Named turns come first, each shown by rows before and after it. Which turns, in which order, take the first row of each pair that follows to the second? Write the first one first, as in the answered first pair.
Sete (before => after):
[ 15.4  -5.4   2.7  22.0   5.6 -12.3  -1.7  31.3   3.9  -1.8  -9.6  26.2
   5.8 -12.2   9.5  -4.1  10.7] => [ -7.6 -22.9 -15.2  -6.3 -10.8 -20.8   0.2   5.9  -8.2  22.3 -24.1 -10.0
   1.7   5.1   0.6 -18.4  10.8]
[-13.1  37.6  -5.8 -10.5  -9.2   5.6   3.2  -9.2  -9.2 -12.2   2.1   5.8
  -1.2  12.5   7.5  10.1  -2.8] => [ 5.9 23.1  5.1 14.6 10.7 -0.4  0.0 19.7 -2.5 -8.8 -7.8 25.9  5.8 -5.6
 10.1  1.2  4.0]
[ 13.4 -14.7  -1.5   7.2  23.3  -6.2  -8.3  -3.0  13.5  26.5   9.8  -1.4
 -10.2  17.7   8.8  -9.7   0.6] => [  5.3  -5.5  -7.6  -2.8  14.8   0.6  -7.6 -15.1  10.1  20.7  18.5  -8.3
 -13.4  26.7   5.2  -4.7  -3.9]
pil (before => after):
[ -4.3  -5.6   8.2  -0.5  -0.6  -3.8 -13.4  -1.1  -6.1  -1.2  10.7  15.7
  -8.0   0.1   5.7 -11.0   4.7] => [-12.1  -2.8   2.4  -6.6  -8.0   0.0 -11.9  -5.6  -8.9  -7.6  11.0  13.2
  -4.9   0.8   4.6  -4.5   3.1]
[  9.1  -6.6  -5.9   3.0   0.4   9.7   3.3   9.7   0.6   3.2  -6.5  -0.3
  -8.3  -1.2   6.2   4.1 -12.2] => [  9.2  -2.8  -5.2   0.1  -1.8   8.9   4.7   3.8   3.1   1.5  -2.5   0.6
  -9.3  -0.2   6.9   6.0 -14.2]
[ -9.0 -17.1 -15.7  -3.0  -2.0  -2.8   0.2   1.7  -9.9   4.9  -4.2 -10.9
  10.3   5.5   4.5  -9.6   8.2] => [ -4.9 -16.5 -14.4  -0.3  -1.4  -4.2  -2.5  -4.5  -4.1   8.9   7.7 -13.1
   4.3  17.0   5.2  -8.5   2.2]
[-18.4  -6.6 -17.6 -30.6 -22.8  -3.6  -0.9 -29.8 -12.9  11.5   0.6 -40.4
  -8.2  19.1  -7.2   2.3  -2.8] => [-10.1 -38.4 -12.8 -13.0  -4.8 -12.9  -0.7   7.8 -16.2  22.8 -34.1 -25.9
   0.6 -10.2  -5.5 -14.0  17.8]
Dov (before => after):
[ -8.9  17.9   5.7   5.4  14.2  -3.7  19.3 -18.4  -7.6  -5.4  -0.7  16.8
 -15.8 -10.5   1.4  15.3   3.2] => [  0.6   0.4   5.1  14.7  26.4 -12.9  17.9  -8.0  -5.8  11.9  -7.3  17.6
 -13.8 -10.9   1.3   0.8   6.2]
[ -1.3  -0.8   0.3  -6.5  -3.0 -11.0  -1.7 -23.6   6.0  10.3  18.9 -16.0
  -8.2  21.7  -1.7  -1.4 -16.2] => [  0.9  -8.1  -1.1  -4.1  -0.9 -13.8  -1.4 -21.2   6.0  16.5  16.9 -16.2
  -8.9  22.1  -3.9  -5.5 -14.7]
[ 20.5  20.8  17.1  25.7  11.6  -1.6   0.4  10.2  15.9 -14.2  24.4  29.0
   0.4  -0.7  10.3   6.0  -9.3] => [ -2.6 -33.8  -1.6   4.6   9.1 -12.7  -1.0  18.9  -4.9  22.2 -33.7  -2.3
   6.5  -9.3  -5.4 -21.6  10.9]
Pairs:
(2 to 4 turns a pair)
[-24.9   3.8 -13.5 -25.8  -7.7  -4.1   0.1 -40.4 -23.9  12.2  -2.8 -22.5
   3.4  21.6 -23.3  14.8   2.5] => [-13.0 -28.2 -14.2 -10.9  11.4 -13.9  -1.5 -11.5 -25.1  30.6 -35.5 -13.3
  11.6   1.2 -21.7  -0.9  17.7] => Dov Sete Dov
[ 18.0  -7.0   5.4  18.4  22.0  -6.9  -7.1   9.5   9.9   6.7  -2.6  14.9
   0.1  -3.9   4.4 -14.5   4.0] => [-14.2 -10.9 -13.9 -17.5  -2.1   1.3  -5.6 -15.2  -6.1   8.9 -17.8 -15.4
  -0.1   5.4  -6.0 -11.9   5.1] => pil Dov Dov
[ -7.9  35.2   4.6  -6.7  -7.4  18.1  -3.1   0.3  -2.6 -45.1   2.7  14.6
  10.4 -20.2   3.7  22.2  -0.2] => [ 28.2 -17.0  10.6  28.6  26.8 -23.3 -15.5   6.6  21.6  14.3  15.1   7.6
  -7.6  12.2  -2.5 -15.5  -6.2] => Sete pil Sete
[  9.5 -24.6   8.3   5.1  38.2  -1.8   1.7  23.0   5.3  -4.9  -2.5  28.9
   4.3   0.2  31.9  -9.6  33.4] => [ 16.1  -2.2  13.6   7.2  34.5   2.1   1.0  12.9  10.9 -16.8  25.8  36.4
  -0.2  13.6  33.4  -0.1  21.8] => Sete pil Sete Sete
[ -7.9  50.5  -5.1   4.2 -13.0  11.1   6.7  -4.6 -13.4 -23.0  -9.1  10.5
  18.7   4.2  -3.9  11.5   1.3] => [ -0.5  33.9  -0.2  18.5  -1.7   5.3   7.6  20.2 -15.4 -15.0 -24.5  19.1
  25.8 -13.0  -2.8   2.7  14.0] => Sete Dov Dov
[ -5.3 -35.8  18.6  -5.3   4.0  -8.6   1.6 -27.7  18.0  25.6   3.3 -11.0
 -12.2  16.1 -23.9 -22.9  -4.0] => [-28.9 -13.2  13.4 -15.7 -10.0  18.8   9.1  -2.2  -6.0 -14.9 -35.0   6.6
  13.1 -32.8 -17.8  -1.7  15.4] => Sete pil
